In the rows, 128 means zero.
One turn moves every row onto another: examples first, then more rows asked
zeva: [128 108 112 143  58 124 105 112 157 158 119 126 136 152 125 127 117 125
  96 132 121 133 114 136 140 120 170]
Firat: [151 116 111 103  91 146 113 125 122 133  84 121 158 147 148 108 137 129
 121 126 142 108  96 143 118 120 167]
Fovib: [103 139 154 125  91 116 115 116 127 108 124 140 146 175 106 119 117 121
 127  90 115 108 105 131 117 108 155]
tuta: [126 164  98 136 103 161  98 128 150 141 125 116 152 110 118 146 113 119
 112 123 117 115 141 117 110  99 141]
les: [125 157  96 157 123 145  97 141 143 129 135 122 167 149 101 145 102 131
 121 124 114 111 110 110 121  93 142]
mumuk: [132 106 103 131  69 126 113 118 153 147 138 131 140 152 103 116  92 126
 103 106 106 124 105 126 139 143 171]
sil: [128 159  97 158 123 144  92 144 140 129 142 129 163 150 109 143  97 136
 123 118 111 114 107 113 117  99 142]
Selu: [115 120 123 102 124 124 119 132 141 127 103 120 166 159 129 126 144 129
 135 120 154 124  82  92 109 137 131]
meno: [148 119 112 106  82 138 117 137 135 143  81 124 155 138 152 109 134 143
 120 125 130 114  92 147 125 118 171]
kar: [137 103 107 124 103 116 135 134 126 157 134 144 139 122 113 122 130 138
 109 125 137 138  84  83 124 160 143]
vapu: [131 116 130 111  94 139 142 140 116 123 104 158 132 132 124 107 156 117
 135 107 149 117 112 114  90 133 144]
puli: [147 155 117 141 105 115 112 145 143 118 135 141 149 136  79 135 106 139
 116 129 104 114 122  97 115  89 139]
Pak: [101 139 129 122 107 140 124 120 138 104 142 133 132 159 114 147 116 111
 114  83 120 122 106 131 106 135 136]
kom: [ 78 132 144 140  98 141 115 100 140 141 135 131 138 139 118 143 134 101
 115 101 132 126 116 116 113 124 139]
giz: [111 167 129 138 132 143 116 129 137 127 138 139 144 104 108 136 124 139
 123  98 112 125 114 125 109 104 124]
moz: [135 153 122 154  94 135 113 133 141 146 124 150 149 106  89 122 122 127
 123 118 116 109 142 111 114  78 155]
gezef: [137 101 106 123  92 123 129 140 129 160 135 148 138 124 115 131 120 139
 113 125 123 138  81  81 117 159 139]
Mimef: [149 124 105 107  86 136 120 137 120 139  84 125 155 145 149 108 137 143
 118 119 146 119  96 144 127 122 173]
nefu: [132 106 103 139  88 124 116 119 178 151 138 129 133 141 120 136 113 129
  92 112 121 139 102 136 140 137 160]
luman: [138 108 119 112 116 114 106 120 146 153 103 117 169 149 135 128 139 142
 117 137 150 130  73 101 131 126 144]
lage: [141  96 116 119  98 120 126 124 121 154 134 148 142 128 106 123 129 128
 114 131 135 132  87  74 114 155 136]
Livu: [152 108 105 121  72 145 135 148 107 143 115 161 131 126 126 105 121 134
 122 109 118 116  97 128 108 144 166]
sekon: [134 155 127 153  97 129 107 130 146 153 125 150 149 102 100 119 123 132
 123 116 116 111 140 114 115  79 154]
Sotib: [102 141 163 114  85 107 117 106 152 127 115 134 139 144 113 139 141 122
 116  99 133 129 122 122 116 100 142]
Vemog: [106 171 127 125 104 149 102 121 109 119 127 123 155 129 102 123 103 131
 130 111  97 108 118 114 109 103 133]
bega: [130 113 114 117 105 112 113 124 139 156 100 110 162 145 139 122 139 145
 110 149 145 131  78 100 140 132 152]
nesu: [115 121 124 109 110 151 124 127 127 127  87 123 159 146 143 105 153 113
 138 118 152 106 101 124 105 127 152]
peg: [118 109 132 118 102 119 131 136 114 131 120 152 147 151 108 113 142 122
 138 121 144 124  91  75  99 143 133]
Sunok: [146 116 109 125  55 116 111 127 158 148 122 142 139 154 114 128 106 140
 105  96 125 140 113 140 135 120 172]
kofan: [102 163 143 144 106 133 105 116 118 128 126 127 142 119 109 129 127 130
 119 142 101 117 122 109 111  93 125]
zit: [158 105 107 118  85 149 134 137 105 140 118 165 133 124 122 108 132 125
 123 101 139 118 103 125 103 142 160]
kor: [119 175 136 133 109 126 102 136 125 123 122 142 153 133 112 142 124 154
 130 103 119 132 113 124 110  81 127]
Rar: [127 110 115 116 102 118 108 127 151 166 101 112 166 138 140 129 132 146
 115 143 134 131  73  99 136 132 149]
sug: [149 112 100 116  78 145 138 141  99 142 117 153 133 125 121 101 124 131
 118 105 132 118 103 121 113 152 167]
Mapab: [129 162  97 139 105 161 105 132 151 137 118 118 155 113 110 146 119 120
 113 120 121 113 141 122 112  90 145]
sutad: [149 157 122 137 100 110 107 143 141 116 135 141 145 137  89 128 103 141
 116 132  97 111 124 101 113  90 141]

les moves to puli
Rar moves to gezef
Vemog moves to kor
Now these:
mumuk moves to Sunok
sekon moves to tuta
Sotib moves to kom
sug moves to Mimef
Firat moves to luman
Selu moves to peg

One turn moves every row onto another: examples first, then more rows asked
rolu: [113 101 126  85 147 116  94 138 109  90 170 106 101 118 133 110 132 105
  92 138 103 137 124 117 124]
bazip: [ 95 111 152 116 171 146 110 129 119 102 143 108 132 100 118 114 119 115
 122 165 144 134 112 130 123]
daza: [110 125 130 140 157 115 143 110 102 121 145 155 122 114 161 105 159 151
 115 148 142  94 146 135 128]
lado: [112 119 130 139 155 120 138 114 100 116 143 162 125 114 158 103 164 153
 114 146 134  90 140 137 136]
Rov: [127 101 151  98 138 113 154 143  97  75 139 146 100 142 156 147 142 135
 120 136 105  85 141 119 100]
Fege: [109 105 129  80 142 116 100 142 114  91 156 112 104 109 138 109 123 104
  95 139 103 137 121 109 125]
pif: [130 109 138  82 152 170 114 106 102 125 160 143 117 125 145 136 135 130
 105 131 122  98  90 133 127]
bez: [133 111 157 104 137 112 149 142  94  76 143 138  98 139 156 145 138 143
 121 144 105  84 132 124  97]
seke: [129 110 145  97 139 111 147 141  96  71 143 134 103 148 155 150 144 142
 121 144 108  84 137 119 105]
Tela: [128 105 140  90 148 167 114 103  97 127 156 134 114 120 146 129 134 115
 107 125 130  95  88 134 131]
vup: [121 128 136 113 164 104 123 119 101  79 163 137 116 137 165 147 166  85
 135 172 120  93 128 133 127]
Tago: [125 104 151 146 144 125 124 122 115  76 154 154 111 120 165 114 132 128
 129 141  98 112 158 132  83]
gel: [129 131 129 114 165 104 134 116 104  76 159 142 119 141 162 143 164  87
 137 165 129  94 125 123 122]
sufa: [119 104 140 145 149 118 126 128 121  72 152 160 114 119 155 119 135 128
 119 136  96 112 154 137  82]
digu: [ 98 104 157 115 169 149 106 132 119  95 148 118 126 104 119 124 118 118
 127 168 144 144 122 138 121]
visen: [117 100 151 103 143 145 136 139 133 100 194 125 102 104 132 112 143 127
  76 137  98 113 134 124 136]
pim: [125 114 143  86 156 166 113 100 113 132 155 132 118 128 145 132 138 116
 105 131 124  97  86 127 131]
deged: [ 98 109 150 121 165 147 108 123 110  96 141 113 128 100 112 119 119 118
 119 161 148 139 121 132 129]
dige: [124 102 144  96 144 159 139 137 134 100 189 123 102 109 125 116 147 127
  81 130 107 121 134 126 138]
difod: [119 125 137 120 165 106 129 125 103  73 152 139 119 140 163 142 166  88
 139 174 128  97 121 123 132]
togeg: [124 116 139 146 145 121 128 119 122  73 147 157 110 119 163 117 128 128
 121 134 101 112 159 128  85]
ded: [132 117 140  88 150 163 113 101 106 127 158 137 119 129 138 144 139 116
 104 131 122 101  89 130 132]
komo: [123 103 151 137 150 123 123 119 117  75 159 148 112 125 148 116 129 132
 134 132  98 114 158 128  78]
vinak: [124 128 130 116 166 112 139 122  91  81 159 142 123 137 158 135 163  76
 141 165 123  94 124 131 127]
tomon: [130 113 140  89 151 167 107 101 105 125 156 139 116 124 142 139 144 112
 110 133 125  96  86 134 129]
tesu: [121 131 136 118 165 107 135 115 103  82 157 135 114 140 161 141 162  85
 141 172 133  93 125 121 124]
pel: [107 105 133  89 138 113  89 133 106  86 162 109 102 111 131 110 127 106
  96 148  99 137 121 117 122]
Lopan: [109 121 132 139 156 121 143 118  94 117 148 154 122 105 157 105 166 152
 110 151 134 103 155 142 132]
nif: [111 107 131  81 143 115  96 136 109  78 167 115 101 108 130 111 122 103
  92 132 102 130 122 116 126]
fise: [133 106 144 103 130 110 155 142 105  78 139 136  99 136 153 152 140 134
 124 147 110  83 137 118  98]
nifu: [107  99 138  90 147 111  98 136 108  88 174 108  95 118 143 110 132 105
  84 139  99 127 127 112 127]
tedi: [ 98 114 154 114 168 148 109 134 110  95 138 118 130  97 118 117 121 121
 121 165 151 135 117 136 126]
linel: [112 123 125 135 158 119 136 112  95 119 141 159 121 116 158 103 165 150
 106 145 139  96 145 143 131]
guzi: [124 130 133 111 164 109 129 121  90  77 161 138 113 134 163 148 169  83
 132 167 121  97 125 128 128]
bobor: [119 104 141 101 142 162 138 133 144  97 178 123  96 103 129 119 148 124
  77 129 106 116 124 128 131]
Pagas: [119 106 155 100 136 165 140 132 132 101 186 130  96 107 133 123 148 131
  78 134 105 120 125 127 136]
nel: [119  95 146 102 138 156 132 139 135 100 188 130  96  99 130 127 144 127
  79 127 114 118 130 127 134]
kon: [124 115 145  84 148 165 111 106 108 134 149 138 115 120 140 130 137 119
 101 133 119  95  88 129 131]
mirim: [132 107 155 103 141 114 147 141 102  82 152 139 101 145 149 149 135 148
 124 132 105  95 134 118  90]
Lisos: [108 118 124 142 161 117 146 124  91 116 145 153 121 115 160 104 164 146
 110 141 144 101 144 143 128]
mif: [102 111 153 120 168 146 113 137 107  92 150 115 131  96 120 118 115 111
 121 160 148 134 106 140 122]
Bupad: [128 114 141  78 153 163 109 100 106 124 155 138 113 131 139 136 135 129
 108 130 118  98  92 139 128]
gezad: [ 99 103 149 116 171 150 104 133 111  85 149 116 128 101 119 120 117 116
 127 168 142 137 116 136 120]
Fon: [122 107 139 147 146 127 122 123 123  78 159 158 122 122 160 114 137 134
 126 139 102 115 165 131  88]
bibak: [107 124 137 134 156 118 141 116  99 113 147 154 120 113 163 104 163 154
 109 147 135  98 156 141 139]
vuti: [122 126 138 115 165 114 132 124 100  78 156 142 120 134 157 144 165  81
 138 175 132  98 127 127 130]
dilog: [ 95 111 157 119 167 150 106 134 118  98 140 113 123 100 118 119 122 109
 117 166 140 135 111 132 123]
san: [114 120 127 137 157 114 144 114 106 110 143 154 123 114 156 105 162 152
 115 147 147  97 154 135 128]

dige moves to Tago
tesu moves to pim
pel moves to seke
Now these:
pif moves to Lopan
lado moves to deged
Rov moves to nel
visen moves to komo
Lisos moves to mif
dilog moves to gel
vup moves to Bupad
togeg moves to Fege
linel moves to tedi

One turn moves every row onto another: examples first, then more rows asked
Bakol: [115 116 113 151 130 121 172 114 159 112 127 126 102 135 154 142 140 133
 156 175 108 107 121 175 114 160 142 182 117 136]
tuzok: [ 95  90  98 143 138 116 164 130 125 114 113 126  81 130 137 144 109 149
 153 166 107 111 145 169 113 149 135 166 142 136]
tok: [ 99 154 117 124 120 141 103  88 142 113 131 126 108 159 143 109 142 125
 170 151 141 109 130 128  93 153 147 184 136  98]
gekat: [142  98 124 103 130 117 126 116 131  82 105 122 111 136 132  88 147  88
 165 155 119 128 138 122 102 137 156 198 132 111]
mokeb: [140 102 129 115 126 110 136 114 146  75 105 120 104 140 119  98 143  90
 153 160 115 126 148 119  99 138 166 193 117 108]
Tizo: [128  92 112 130 142 124 171 123 139 122 140 121  89 151 156 145 120 155
 152 159 114 143 126 168 124 149 132 177 130 103]
zas: [ 86  97 122 150 126 138 154 128 122 121 118 106 103 149 168 132 107 135
 153 139  97 102 141 145 109 147 135 152 158 141]
lor: [144 103 112 101 121 132 131 120 127  94  88 105  96 139 118  85 122 109
 144 166  99 131 127 132 123 104 158 187 122 119]
Vava: [ 82 111 104 144 116 126 145 129 136 119 117 115 105 135 174 136 115 137
 152 141  86 104 127 147 107 142 129 154 163 143]
podes: [115 118 119  86 121 121 119 107 148  91  86 112  77 147 120  88 113 109
 143 125  90 139 127 145 111 113 131 186 128 117]
Gagov: [138 125 116  90 133 107 118 107 143  83 110 134  93 145 138  96 132 102
 146 128 106 145 112 128  95 138 137 192 155 102]
dizu: [136 129 117 101 126 112 125 114 157  76 118 125 107 147 137 105 133  97
 136 133 108 133 114 115 101 135 132 190 152  90]
mosip: [129 104 108 106 132 144 129  77 143 111 121 115 115 177 120 115 146 121
 177 129 119 137 146 128  93 114 135 185 150 140]
nidag: [105 109 103  87 114 128 117 113 154  85 101 112  85 135 124  95 106 107
 149 123  87 136 135 136 105 113 126 187 136 104]
mupir: [129 118 143  98 128 123 109  90 163 127 127 125 120 155 123 117 134 112
 151 147 112 115 146 151 114  86 145 181 139 134]
Dubi: [124  97  98  95 151 117  99  96 146 106 135 105 122 168 111 111 133 121
 148 164 127 126 140 133 115 108 145 169 154 134]
peb: [ 96 116 109 152 133 129 122 121 164 101 133 102  98 146 174 115 120 147
 138 159 109 102 113 156 113 161 145 141 141 139]
zolet: [ 86 133 120 109 119 137 125  97 110 141 112 116  95 157 109 121 104 132
 157 171 112 115 155 147 113 121 158 180 128 111]
Letuk: [ 95  82 131 133 136 115 162 125 123 119 129 108 102 156 158 119 112 143
 160 141  96 114 164 140 108 154 117 157 141 132]
sina: [ 94 100 132 142 128 131 129 125 184 116 135 118  99 139 168 118 145 137
 159 155 109 136 127 175 114 148 137 172 104 123]
zed: [100 115 122 148 137 132 151 112 172 117 143 130  99 137 157 126 132 132
 154 169 110 115 118 186 107 165 139 181 117 134]
lobop: [110 136 110 125 132 139 125  98 123 120 126 120 106 161 112 117 136 128
 162 192 144 119 137 138 111 145 165 191 119 101]
risul: [ 95 114 103 150 130 115 125 127 170  92 127 109 100 135 177 131 137 137
 147 156 123  97 114 158 116 163 137 153 139 130]
guva: [148 108 119 109 137 130 111  90 155 105 117 132  82 156 118 121 132 144
 158 131 145 128 142 144 107  97 146 172 147 119]
Turup: [108 107 118 146 130 119 120 136 154 114 138 113 109 146 174 100 126 161
 136 165  92 122 123 134 108 141 138 136 146 136]
bigiz: [104  89 113 146 147 131 166 131 126 119 132 133  87 133 144 146 108 143
 150 165 122 121 135 175 114 153 137 177 147 119]
dukub: [141 100 103 102 112 130 139 114 135  95  98 115  90 132 112  95 113 116
 146 165  84 141 136 132 107 106 168 184 123 115]
Vavo: [ 89 150 112 106 115 134  96  95 125 125 119 123  85 154 137 115 104 143
 154 141 121 111 135 134 102 128 146 164 155  98]

lor moves to gekat
Vava moves to tuzok
bigiz moves to zed
Now these:
mosip moves to guva
sina moves to Turup
dizu moves to nidag
zolet moves to lobop

One turn moves every row onto another: examples first, then more rows asked
nov: [ 92 131 127 142 104 114 164 124 115 139 156 136 117  92 129 126 100 153
 117 137 140 112 130 124 157 142]
samur: [137 135 106 158 138 120 125 170 160 129 108 156 139 108 132 137 118 126
 151 125 129 133 134 112 144 100]
pizo: [121 126 140 131 135 117 115  86 121 128 129 126 123 137 126 115 154 111
 145 130 162 102 109 117 133 114]
Bubu: [132 143  97 150 131 114 130 166 156 143 113 139 133 113 129 140 111 128
 144 129 136 142 149 111 134 102]
buzib: [ 98 122 112 153 108 121 164 120 107 153 149 137 117  93 130 128  95 159
 122 140 151 105 129 125 148 135]
ked: [102  99 105 150 134 123 115 141 122 104 150 125 148 135 168 112 143 121
 161 131 147 108 104 159 129 118]
goz: [113 110 121 151 100 113 141 148 114 137 120 157 126 106 136 131  95 152
 110 113 117 136 127 132 126 115]
Bedib: [126 141 111 153 125 113 121 176 156 137 114 156 141 113 129 132 108 127
 135 125 127 135 140 112 139 107]
dov: [125  99 117 158 110 119 145 139 114 128 112 161 124 102 142 135 102 153
 125 109 118 136 122 138 126 108]
pogub: [113 157 116 148 140 121 152 138 155 134 147 135 125  92 123 132 122 129
 156 151 154 106 136 104 175 131]
tuno: [101 122 127 148 111 120 171 108 109 132 151 140 111  86 132 129 106 156
 130 134 142 108 124 131 157 139]
pobu: [105 162 117 144 129 115 143 152 157 140 150 135 131  98 121 127 114 128
 141 149 150 112 144 105 170 134]
far: [113 152 105 149 134 115 151 134 153 153 151 126 134 101 118 136 109 131
 144 154 158 113 142 104 166 129]
Zelol: [117 132 143 137 134 117 112  97 116 119 136 125 122 144 126 126 158 111
 148 130 159 101 105 128 131 115]
besud: [114 107 121 148 130 114 111  91 117 119 140 145 147 122 153  95 124 109
 156 126 169 107 120 154 127 122]
fepuv: [125 128 141 126 126 120 114  96 125 135 128 126 112 146 132 116 158 115
 155 134 152  96 110 126 134 113]
pavap: [109  92 101 142 126 122 118 133 133 120 146 128 144 135 174 102 138 123
 168 136 142 105 110 161 134 118]
zato: [ 91 121 135 151 104 121 169 121 119 149 151 139 120  89 132 125  95 158
 122 130 142 110 121 135 148 127]
Bobol: [112 115 128 152 130 111 109  96 113 113 148 142 146 131 147 109 131 109
 156 127 166 107 114 160 128 121]
sori: [112 111 125 157 105 122 144 156 126 142 113 155 126 102 140 129  98 153
 123 107 121 134 123 138 120 100]
koru: [121 114 127 141 122 112 111  88 123 128 142 143 137 133 152 100 129 109
 164 131 160 105 123 161 130 119]
div: [107 116 119 136 138 128 117 143 125 110 138 109 125 147 147 129 170 124
 152 134 142 101  94 126 132 112]
tesi: [110 110 115 126 139 129 123 137 132 116 129 104 121 142 148 121 171 125
 148 134 141 105  98 112 134 111]
lut: [100 158 129 147 129 119 157 138 162 149 153 128 130  93 120 128 111 131
 146 145 153 111 136 112 168 124]
zes: [103  92  96 143 134 125 120 142 127 107 141 123 145 127 175 101 142 124
 159 130 147 110 109 150 128 117]
gur: [119 113 104 155 105 119 142 151 109 142 111 151 117 105 141 133  97 155
 122 115 129 133 134 132 115 108]
Gud: [113 107 115 126 130 131 121 141 134 126 133 111 119 148 155 119 167 129
 158 139 134  95  98 126 137 111]
beg: [121 148 119 152 131 120 132 174 168 143 116 144 136 107 129 133 114 127
 147 123 133 135 138 115 139  96]

pavap moves to Gud
ked moves to div
besud moves to zes
Now these:
pobu moves to nov
samur moves to pogub
gur moves to Bubu
beg moves to lut

One turn moves every row onto another: examples first, then more rows asked
rel: [137 112 121 105 115 133 125 145 141 120 104 148 137 140 147 105 153 137
 109 129 142 123 121 154]
reb: [137 144  92 149  95 147 129 141 129 106 116 145 136 146 150 124 132 132
 134 116 124 168 133 136]
Dena: [142 157 104 127 108 118 116 122 120 134 133 102  97  99 114 125 129 127
 133 112 107 145 108 145]
zogu: [143 118 126 129 154 132 110 111 132 130 109 134 148 147 161 126 127 126
  94 132 133 117 138 156]
Vidu: [132 132 109 159 120 133 163 132 132 125 139 125  81 124 133 131 117 155
 126 129 110 127 131 109]
tef: [112 155 122 141 129 139 113 114 111 111 139 115 133 134 132 143 112 115
 128 123 140 176 147 129]
Mebi: [123 115  87 130 142 123 107 105 130 138 137 121 117 121  96 139 132 114
 161 128 125 111 132 153]
dud: [104 107 124 112 140 121 119 133 114 111 133 121 131 136 152 103 129 131
 152 136 151 133 152 132]
Koba: [125 106 112 123 118 100 136 146 137 150 142 133 111 125 128 130 138 104
 109 137 130  94 116 141]
mak: [135 114 109 124 128 144 142  88 146 122 122 160 134 140 117 141 122 131
 142 146 104 104 139 142]
sovav: [135 124 123 149 122 128 154 133 139 111 134 128 137 121 128 117 111 123
 163 128 117 141 125 182]
kat: [130 138 113 131 130 118 138 131 128 106 135 102 140  97 152 109 137 131
  95  98 115 144 129 121]
Sobef: [163 142  92 119 101 125 104 138 123 111 122 136 122 121 131 137 107 130
 120 130  85 143 117 145]
fiz: [115 136 107 148 125 159 135 137 131 130 142 156 126 118 114 154 128 103
 115 148 127 142 137 107]
logef: [135 144 149  98  98 144 126 105 131 123 139 138 127 111 105 126 124 122
 111 124 120 120 122 152]
sirol: [107 139  92 172 155 109 122 135 115 108 124 125 120 126 107 145 106 125
 130 132 130 113 130 136]
nul: [137 118 159 138 150 123 115 136 144 131 123 129 136 131 130 140 125 127
  91 118 105 120 125 104]
bivol: [145 122 157 147 104 126  80 116 128 122 130 124 116 129 130 125 126 114
 153 126 107 137 128 130]
miliz: [110 125 132 154 175 123 162 134 130 116 121 131 118 123 132 131 115 111
 141 133 115 125 128 126]
dono: [141 108 120 140 113 129  84 152 123 125 134 127 105 131 127 121 128 157
 111 123 117 111 127 105]
busaf: [117 110  96 130 136 134 115 100 159 111 131 124 136 142 134 132 155 171
 130 121 126 129 132 127]

reb moves to Mebi
Dena moves to miliz
Koba moves to kat
Now these:
Sobef moves to sirol
tef moves to mak
bivol moves to fiz
dud moves to logef

